Here are some points:
array([ 0.58,  0.49, -0.59, -0.11,  0.95,  0.10, -0.04, -0.85])
array([-1.49,  1.05,  1.30, -0.58,  0.18, -0.34,  0.82,  0.62])
array([-2.45, -1.21,  1.04, -0.29, -1.10, -1.02,  0.07,  3.39])
array([ 0.24,  0.69,  0.29, -1.58, -1.63, -0.89, -1.94,  2.30])
array([ 1.03, -1.09, -1.08,  1.00,  0.57,  0.54,  0.17, -0.09])
array([ 0.15,  0.11,  0.04,  0.02, -1.27, -0.26, -0.54, -0.40])
array([ 0.46,  0.01, -0.94,  0.43, -1.11, -0.09, -1.07,  0.84])
array([-0.64, -0.15,  1.23, -0.72,  0.30, -0.32,  0.75,  1.27])
array([-1.39,  0.72,  1.30,  0.24,  1.62,  0.24,  2.20, -0.58])
array([ 2.89,  1.07, -2.06, -0.59, -3.48, -0.12, -4.02, -1.92])
array([-0.79, -1.90, -1.34,  1.40, -0.81, -0.10, -0.62, -0.70])
array([-0.41, -1.50, -0.05,  0.29, -0.44, -0.08, -0.24,  0.96])
array([-0.02,  0.13,  0.71, -0.52, -1.22, -0.52, -0.26, -0.15])
array([ 1.05,  0.37, -0.03, -0.30,  0.46,  0.43, -0.16, -0.31])
array([-0.64,  0.82, -0.34,  0.44,  0.76,  0.26, -0.01, -0.59])
array([ 0.16, -0.37, -0.07,  0.58,  0.43,  0.23,  0.59, -0.57])
array([ 0.62, -1.35, -0.62,  1.58, -0.29,  0.35,  0.05, -0.32])
16 more points follow, each with its number after it:
array([ 0.93, -1.23, -1.39,  1.46, -1.43,  0.28, -0.85, -1.91]) 0
array([ 0.32,  1.71,  1.17, -0.91,  0.87,  0.30,  0.19, -0.34]) 1
array([ 0.68, -0.13, -1.06,  0.29,  0.50,  0.46, -0.13, -0.89]) 2
array([ 1.15,  0.02, -1.55,  1.27, -0.59,  0.63, -0.71, -1.62]) 3
array([ 0.70, -1.39, -0.31,  0.52, -1.07,  0.07, -0.90,  1.77]) 4
array([-0.24,  0.50,  0.41, -0.93,  0.81,  0.15,  0.32,  0.21]) 5
array([-0.91, -2.83, -0.48,  1.23, -0.53,  0.24,  0.23,  0.91]) 6
array([ 0.24, -0.74, -0.48,  1.07,  0.27,  0.35,  0.27,  0.34]) 7
array([-0.94, -0.22, -0.89,  1.13,  1.22, -0.04,  0.77, -0.37]) 8
array([-0.85,  0.60,  0.08,  0.42,  1.51,  0.49,  0.87, -0.51]) 9
array([ 0.41, -0.18, -1.10,  1.26,  0.47,  0.54, -0.34, -1.00]) 10
array([-0.52,  0.17,  1.43, -0.02,  1.56,  0.13,  2.46, -0.53]) 11
array([ 1.24,  0.49, -0.19, -0.55, -0.72, -0.08, -1.26,  0.15]) 12
array([-1.32, -2.94, -0.43,  1.17, -0.99, -0.10,  0.04,  1.56]) 13
array([ 0.03, -0.17, -0.07, -0.75, -1.82, -0.51, -1.66,  1.68]) 14
array([-0.83, -0.28,  0.24,  0.26, -1.45, -0.29, -0.34, -0.07]) 15
Which of these numbered points is nearest to each point below, ignoring the 3 directions in which the first points spread most? Its number follows each.
array([-0.78,  0.13,  0.76, -0.58,  2.51,  0.02,  2.10,  0.13]) > 5
array([ 1.32, -1.64, -0.62,  0.63, -1.79,  0.10, -1.09,  1.02]) > 4
array([-0.05, -1.18, -1.23,  1.87, -0.39,  0.59, -0.20, -0.06]) > 3
array([ 0.45, -0.54, -0.50, -0.11,  0.05,  0.00, -0.11, -0.10]) > 5
array([ 0.55,  0.32,  0.07, -0.50, -0.08, -0.06, -0.71,  0.80]) > 12
array([-2.01,  1.23,  0.73, -0.58,  1.23, -0.74,  0.95,  0.87]) > 8
array([ 0.05,  1.36,  0.23, -1.02, -0.41, -0.67, -0.98,  0.29]) > 10
array([ 0.18, -2.85, -1.12,  1.23, -0.78,  0.31, -0.40,  0.00]) > 6
array([-0.81,  0.11, -0.84, -0.31, -1.76, -0.70, -1.47,  0.74]) > 8
array([ 0.16, -0.47, -0.36,  0.57, -0.73,  0.01,  0.13, -1.21]) > 0
array([ 1.34, -0.19, -1.29,  0.65, -2.08, -0.06, -2.22,  0.64]) > 7
array([-0.23, -1.63,  0.00,  0.37,  0.31,  0.03,  0.23,  0.35]) > 5
array([ 1.21, -1.46, -1.13,  1.53, -0.34,  0.57, -0.59, -0.81]) > 1
